Each path below is one point turned by a fixed rotation once a step. After each direction that follows a path, write how fast that rotation turns it, in degrees per step (0 if it stays still).
Each turn is a multiple of 5 degrees from 10 to 175, or 0.
Each row of a path follows its step; steps can be skipped.
Path 1:
step 0: [ -8.4   9.7   3.8 -22.4  21.0 -10.3 -13.1  -3.4 -11.6  14.9 -18.1 -17.0
   2.2 -23.1 -10.4  -6.4 -10.2 -11.2  -8.4  10.3  15.9  16.1 -14.8 -15.6
  13.6   9.5   7.5  13.7   2.0 -15.4 -19.4  -4.8  -1.0  -9.7 -13.7 -12.3
  -6.5 -21.9  -8.0]
step 1: [-18.4  27.1   5.0 -24.0  22.9  -4.0  -5.1  19.3  -1.6  10.7  24.3   6.2
   3.5  -2.8   3.7   8.8   0.3   7.4  -0.8   3.0 -10.7  29.9  24.4   5.7
  16.1  -3.2  13.3  19.7   4.7   2.3  -4.7  -3.7  -6.3  10.3   2.9 -11.2
 -14.4  -2.1   8.6]
step 2: [ 25.3  -3.1   3.3 -16.3   8.2   7.9  10.9  28.9  -0.4 -22.3  14.2 -13.0
   2.2 -24.4  -5.2  21.0  16.3   5.6  -3.5 -10.5  -7.5   1.5  -2.3  -4.3
   1.2  -3.7   2.8   8.3  27.8   5.5  -8.2  -0.3  -0.5  -6.3 -19.7 -13.5
 -23.6   4.6   0.5]
step 3: [ 23.8   9.3   3.9  27.6  17.1 -17.4   6.1  -3.3 -12.8  -2.8  21.2  -6.8
   3.4 -29.0  14.6 -11.4   5.5  10.6   5.5 -17.4   2.1 -13.8   9.6   6.4
   0.7   7.6  -6.5   9.5  -4.2  -7.9 -12.0  14.3 -25.1  10.3   2.9  -9.2
 -19.9  -2.8  -3.5]
step 4: [  5.8  34.5  -3.5   6.6  -1.2  -6.7 -20.4   0.4  10.9 -23.5 -19.0 -12.8
  11.0   3.2  -2.7 -10.7 -19.3  27.3   8.0 -12.5  -0.8 -12.2  -7.3  -5.5
  22.4  12.0 -12.2  -1.6   8.1  -1.7 -14.9   2.6  -5.7  -5.8  -2.4 -18.0
 -10.3 -15.9  -4.0]
step 5: [-22.0  15.6   2.9   1.4  28.6  -1.5   3.5 -13.4  25.0  -3.7  -9.8   1.5
  -0.6  -1.4   3.8   5.2  -2.6   8.9   2.1  15.0   7.3 -14.0  -0.5  22.8
  13.4   9.5  -2.8  17.9  11.7   4.0   6.5  13.1  19.1  29.0  -7.8 -20.9
 -12.3   3.8 -14.2]
step 6: [  8.6 -24.0 -11.6   1.7  16.3  -6.4  22.6   3.1   7.1 -11.1  -5.9 -23.1
  -5.1   5.5  -7.9  13.0 -10.5  -3.6   6.8   6.6  -3.0  -0.4  19.4   6.5
  31.3   8.1  -5.9   9.4  21.7   3.5  -2.9 -22.1  17.5   7.2  18.8  -0.1
 -20.9  -9.0   1.1]
step 7: [ -0.4  -9.1  -2.6   4.8  11.8 -32.7   8.6  -9.8  10.8   7.2   8.6 -17.0
 -13.0  -7.2   3.6   4.6  11.1   0.0  -3.3 -10.6  12.9  -6.1 -20.2 -19.4
  -3.7   6.2  22.8  11.8  -1.4 -19.8  -9.9 -10.1  13.8   7.5  10.7 -10.4
 -23.8 -17.5  21.3]
step 8: [-19.9  12.0  13.6  10.5  11.7  -8.7   7.7  -7.1 -14.7   8.7 -13.1 -14.4
  27.9  11.5  -8.5  -5.4   1.7  10.5 -10.2  -5.9  -7.9  10.9  10.2 -29.2
   9.0   3.8  11.3  19.8   3.3  -8.5   5.6 -12.7 -17.1  -6.9 -12.3  -6.6
 -22.9 -11.1  12.2]
step 9: [ 14.7  14.2  19.1  -9.3  17.2   5.3 -14.4  -0.7   2.2  -8.4  16.4   4.8
  -1.0  21.2  -3.9   1.5  18.7  -7.1   9.2  17.9 -18.7  -3.5   4.8 -20.1
  10.9   9.3  21.4  17.9  12.5   4.4   8.5  10.7   1.2  -1.7  -8.6 -35.4
 -11.0   6.7   5.1]
step 10: [ -3.9 -12.2   4.6   5.2  17.2 -12.1   1.2  19.3 -24.7 -16.4   0.8 -16.4
   6.5 -11.3   7.7 -14.0  21.8 -25.6  -4.6  -4.1  -7.1 -15.0  10.9   3.2
   8.3  22.2  -7.6   7.3  25.1  15.0 -14.7  -5.4  -6.2   7.6  -8.8 -20.1
   6.3   7.6  -5.2]
step 11: [ 18.7  -1.1  -2.3  -7.8  16.5  -9.8  -7.0  20.6  -4.3  17.4  12.2 -20.3
  -4.0 -12.8   8.7 -24.7 -15.2   8.7  11.4   0.9   5.2 -11.7 -17.0   7.2
  19.5  13.4   2.6  -0.1   3.8 -12.8   0.1  -8.2 -20.2   8.4   5.7 -25.4
  12.1 -24.3   3.5]
Speeds:
[  5.9  -4.2  -1.2   8.9  -8.1  -5.4   1.6   2.5   2.6   1.8   0.0  -3.2
   2.4  -5.7   4.3  -3.6  -1.3  -4.0  -1.3   0.3   1.9  -1.0  -4.7  -0.2
   1.9  -8.2   2.4  -4.3  -5.1  -4.8  -2.8 -10.3  -4.9   3.7  -1.6  -4.7
  -3.5   1.6  -0.8]  90
[  3.3   5.9  -8.4   3.5   1.5   7.9   3.7  -3.3  -0.5   4.3  -1.0  -8.5
   3.8  -2.5  -1.3   0.7  -0.8  -3.5 -11.6   7.1   1.7  -1.6  -0.5   1.4
  -6.9  -1.4  -2.1   4.3   5.9  -1.3   2.6   2.4  -4.2   2.7   0.6  -0.6
   3.2  -1.5   3.1]  135
[  2.2   6.4  -1.8  -6.5  -5.2   1.4   1.3   4.0  -5.5  -1.8   5.7   5.0
   1.0 -11.1   4.5   1.2  -0.8   5.0   0.5   5.0   3.6   6.3  -4.4   2.6
   0.3   6.7  -5.0  -5.5   0.9   5.9  -0.7   0.8  -6.3   1.2   0.6  -0.8
  -3.9   0.1  -3.2]  35
[  7.1   3.0   0.7  -0.4   8.3   5.1   0.4   1.0   4.3   0.9  -2.8  -2.2
   3.1  -3.0   5.0   2.5  -5.9   3.2   0.8 -11.2  -2.3   4.1   1.5   9.3
  -3.7  -4.7   0.2  -3.8  -2.4   0.7  -9.1   4.0   1.7  -1.9  -0.5  -2.2
   2.5   3.4  -2.0]  35
[-2.8 -5.4 -6.7 -0.1 -1.1  2.2 -3.3 -4.8  2.3 -7.6  1.7  2.6  6.8 -1.8
 -0.6  2.3 -2.0 -1.2  6.7  0.4 -2.5  2.7  1.3  4.0  0.5  0.1  9.2 -6.5
  9.1 -7.5  2.5  1.7 -6.3 -3.4  0.7 -1.8  1.7 -6.7  1.9]  155
[ 2.6 -5.5  4.3  2.8 -3.7  0.6 -4.2  1.7 -4.4  6.6  2.0 -6.1  2.2 -0.8
  3.4 -4.7 -3.0  2.5  4.1 -5.1  3.1 -1.7 -3.9  1.5 -5.9  7.0 -5.5  0.1
  1.8 -7.0  0.7  4.8  3.0 -2.0  0.4  6.4 -6.2 -6.0  7.9]  90
[-2.1  2.9 -1.5  4.3  1.0  1.4  7.7  4.1 -1.0 -3.5  8.1  3.1 -0.1  9.7
  1.3  0.5 -9.1 -5.5 -5.1 -2.5 -6.5  1.2 -4.2  3.8  7.1  4.7 -2.9  0.9
 -1.9 -2.2 -2.4 -2.4 -3.9 -1.7 -5.2  6.0 -0.3 -2.7  1.6]  155
